Each path below is one point turned by a fixed rotation once a step. After each direction that follows a path, write how fast that rotation turns it, in degrees per step (0 if it stays still).
Each turn is a multiple of 5 degrees from 10 to 175, or 0.
Each row of a path follows its step; steps can be skipped.

step 3: [  6   5   7   4  -1   5   3  -3  11   6   9 -10  -6  -5   7  16  -2  -5
  11   5  15 -10   9  -5  14  -9  -7   1  -8   5   6  12  -7  -3   9   8
  28   4 -18   5 -10  -7]
step 4: [  8  21   6  -3   4  -5  -1   1  -3   3 -13   3  -8  -7   6  19   2  12
   1  10   9  -5   2  -9   3   6   0  -7  -2 -17   4  14   2   3 -12   9
   6  10 -21 -18 -10  -5]
step 5: [  5  17  -3   7  10  15   3  -6   0  -6  -8  -2   0  -8  10  20  -1   0
 -16  12  -7   6   6 -10 -14  12  13  10  -6   2  -6  12   8  -3  11   1
  -2  14  -7  -9   2  12]
step 8: [  8   7  -4  -6  -2  -4   6   7  -6  20 -13  -3   2 -15  -1  13   4  -3
 -15  12  -4  -7  -1   2   2   3  -2   2  -6  -9  -3   2  10 -20   7  28
  18  -2   1   0  -5  -5]
step 10: [  3  12   7  -2  -5  24  10   8  -4  -7   2  -2   7   7  -9  15   6  13
  13   5   3  -1  -3 -20  -7  -5  -3  -5  -9  16 -16   9   8 -10  -6  -2
  13  10  -2   3   9  -4]
step 14: [ -7  10  -3   5  -4   8   0  -9 -17  -6   6 -11   4  -4 -24  16 -22   4
   0  -8  -1 -11  11  -5   5   4  -1 -11 -15   1   0  17  -4 -10   2   6
   8   8  -2   2   2   3]
step 15: [  5  -1   4  -5  -1  -8  -4  -2  -8 -16  -4  13   4  10 -13  20  -6   4
   5  10   4  -9   7  -7  12   4   7  16   2 -10 -12  17   0 -26  -3   5
   7   5   4  -8   5  -4]
step 21: [  0   5   1  14  -4  10   1  -5  23  10   1  -7  14   6  -7   7   2   7
  -3   1  -1 -20   0  -8   1  -9  -8  19  -3   6  10  16   5  -7  10  12
  18   3  -1  10   7  -6]
Speeds:
[ 2 -2  4  1  3 -1 -2  0 -2  2 -3 -3 -2  3  0  0 -3  3  6 -4 -5 -2 -6 -1
  0  2 -3 -4  3 -2  0  8 -1 -2  2  2  1 -2 -2  2 -1 -1]
100
[-2  4 -3  3  2 -1  4  2  1  3 -3 -4  2  1  1  1 -2  0  2  1 -8  0  3  1
 -1 -1  7  1 -1 -2  1  1 -4  3 -3 -2 -6 -2  1  3 -2  4]
55
[ 1 -1 -2  0 -1 -3 -4  1 -4  5  5 -3  3  0  2  0 -3 -2  0 -2  3  3  1  4
  7  4 -1 -3 -3  3  2  2  0  4 -1  2  2  1  2 -1 -4  6]
135
[-3 -4  2 -4 -1  2 -2  2 -7  0  2 -1 -1  3 -5 -1  3 -3  2  2 -2  1  5  1
 -4 -2 -1 -5 -2  0 -2  1 -3 -5 -3  3 -3 -2  5 -1  4  0]
20
[-1 -3  1  3  2  2 -5 -1  2  2  0  0  6  3  1  1  3 -3  1 -1 -2  2  0 -8
 -1  2  2  2  5  0  4  1  5  0 -4 -2  1  3  5 -2  2  0]
70
[ 1 -6 -2 -1 -3 -2 -1 -1 -4  2 -6 -4 -2 -5  1  0 -1 -4 -2 -5 -3  2  0 -3
  1 -3 -3  3 -2  0 -1 -3 -2 -1 -3 -4  3  1 -4  2  3  1]
65

step 6: [ 10 -20 -10   5  -2   4   0  -2 -10  -1  -5  -4   3 -20   1  -3   6 -16
 -11  -5  -4  -1   7   1   2   0  28  15 -13   0 -11  -1   8   0  -7   5
   2   7   7   1   2   3]
step 7: [  9   3   3 -11   8   1 -10   6  -7  -3 -10  -8   2  -6 -13  -1  -7   2
 -13   9  -5  10   3   7  -3 -14   7  26   4  -7  -3  -2  -4 -11 -11   8
 -10  -3   8   3 -18   5]
step 10: [  3  11  -1 -11 -15  10 -13  -2   0 -13 -17   3  -7   8 -11  -4   3  10
   7   6  -4  18   2  -6  -8  -6  15  10  -4  -5   0  15 -14   1   1  -2
   6  11   0   6 -12   3]
step 11: [  8  11 -19   0  -1  -9  -9  -6 -12  -1  -1  13   4   7   6   3  -5  -1
 -14  -2  -3  -1   2 -16  -2  -6  18   0 -17   8  11  15 -10   3  -4  -7
  -9   4 -12  -6  -6 -10]
step 13: [ -7   3  -1 -18  -4  13 -10   7  -5   0 -14   3 -15   0   1   3  -4  -9
 -14  10   1   7   1   2  -7 -14   5  13   1   6  -6  -6   0  -8 -14  -7
   9  -4  13   5 -16 -13]
step 14: [ 13 -10  -6  -8   2  -1  -4 -12  -4  19  -3  -3 -12   4   6  11 -10  -1
 -19  -2  16  -4   1   0  -7 -11  10  -6 -12   6   5   9  -3 -11 -15   2
   0  12   5   1  -2   9]
step 19: [  1  -8 -10 -14 -13  14  -9   6  -1  -6 -19  -1  -3   5   1   1   0   1
  -9  -4  -1 -12   1  -6  -7   6   7  12 -12  14   4   1  -9 -10  11  -6
   7  -2  11   3 -13 -17]
step 22: [ -1  -3 -21   4 -20   1 -14   4  -3   6  -3   8  -1  -1 -13  17   5 -14
  -1   3  10   3  -6  -3  -3   4   0  -3 -14   4 -15   4   3 -15 -10  -3
   9   3  14   1  -5  -7]
Speeds:
[-2  1  2  1 -7 -1  0  0 -2  2 -1  2 -2  2  1  2 -2 -4 -5  0  5  2 -1 -3
  1 -3  2 -5  6  2 -4 -2  3  2 -6 -2  1 -1  0  0  3 -3]
40
[-1 -5 -3  0 -4  2  5 -2  2  1 -2  2 -3 -2 -3 -2  5  0 -2  6 -2 -1  2  1
 -1  6 -1  2  2  1 -4 -3  1  1  0  0  0  4 -3  0 -4 -5]
110
[-2  6 -4  3 -2 -2  1  1  0  3 -2  0  1  3  3 -3  3 -4 -2 -4  1 -7  3  3
 -4  2 -1 -2 -3  1 -2  4  0 -1  0  0  3 -2  1  0 -5  2]
130
[-1 -4  2 -3  1  1  0  2 -1 -2  2  2  0  5 -3 -1  3  1 -2  3  4  2  3  3
 -3 -1  2 -7  0  3 -2  5 -4  0  4  4  4 -2 -4 -1  3  2]
65
[-2 -1 -4 -5 -1 -3 -2 -4  3 -3 -3 -5 -3 -2  2 -1 -1 -2 -1  2 -1 -1  0  0
  2  2 -3 -3 -5  0  0  5  2 -1 -3  0 -4 -2 -3 -5  6 -1]
125

step 2: [  6 -10  -5  -8   1   8  12  12 -12   2  -9  -1  -7  -1  12 -16   6  -3
  15   0   4 -13  -3   0  -1  12  -4  18  -2  -7 -12   1   2   1   6  12
   8  -5   8   4 -10  -3]
step 6: [ -5   5 -13   3 -13   9  -7   9   9  -7   7   5 -13  -3   8  -8  18 -10
  10   6  14  -7  -5  -3 -11   9  -5   1   4   5  -4   5  -5   3   1  17
  -1  -6  -4   2  -2 -16]
step 8: [ -2 -10   3   6   0  -1   1  17  -2 -10   5  -4  -5  16  -6   2  -1 -16
  15  -2 -18  -4  -1 -16   5   6   0   7  -1 -19   3  -2   2   2 -12  -3
   0  -4   5   4  10   8]
step 12: [  1  -4  -6   1   4   1  -2   2  -4  -1   2   2 -13  15   8  -2   1 -12
  15   2  -3   7 -12   4   1  13   3  10 -13 -16  -5   6  10  -4   7   4
   4  -7 -23   3  -4  12]
step 14: [-10 -15   6  -3   1  14  -9  -2   2 -18   6  -3  -5   2   3  -7  -5  -5
  11 -12  13  -1  -1  -5 -16   2  -5   9   8  10  -9   0   8   4 -11  -9
 -15   0   5  -4   6  -6]
step 19: [-11 -14 -12  11   1  19  10   5  -5 -10  -6   3   3   0  -4  -7   8 -10
  10   2   4  10   8  -2 -11  -1 -12  -5   4  -3   5  12   8   8 -10  10
   9  -7  -7  10  10  -2]
step 20: [ 18   4  -1 -15  -6   0   4  -2 -13  -4   6   5   1  19   6 -11  -4 -12
   9  -9  19  -1   1  -7   0   6   4   8  -2  -3  -4   2   0   2  16  10
  -1  -6   9  -3  12   1]
step 21: [  3   1  -3  -1 -10  -6  14  14   1 -10   6 -16  -1   8  -7   1  -6  -6
  15   6  -9  -7  -4   2   4   1   2  13  15  18  10 -12   4   4  -8  -1
 -11  -8  -2   3  -8   3]
Speeds:
[-1 -1 -4 -2  0  2 -6 -1 -4  1 -2  1 -5 -4 -5  5 -2 -2  4 -3  1 -2  3  4
 -2 -2 -3 -2  2  0  1  1  1 -1 -1  0 -3 -3 -6  1  2 -3]
140
[ 0 -2  0  0 -2 -3 -3  1  0 -1  1 -8 -3 -1  2  4  0  2 -1 -1 -4  2 -2  1
  8  1  4 -1 -1 -3 -1  1  2  0 -4 -1 -5  0 -1  0  3  6]
80
[ 3  0  2  3  4  1 -2  3 -3 -8  1  0  3 -1  2  1  0  0  3 -2  1 -3  0  3
  0 -4  2 -4  0  2  4  7  2 -3  1  1  1  4  4 -2  1  2]
70
[-4 -2  1 -3 -2  0 -3  1 -2  0  2  1  3  6  5 -1  2  1 -3  2  0 -3  3  0
 -1  3  1 -6  4 -2  0  4 -1 -3  0 -2 -1  0 -5  7 -4  0]
60
[ 2  6  2  1 -1  1 -3  1  1  0  1 -2 -5  0  0 -3  2 -3 -1  3  1 -1  1  0
 -2 -5  4 -2  6 -6  6 -5 -5  4 -1 -2 -1  1  2  0  1  1]
145
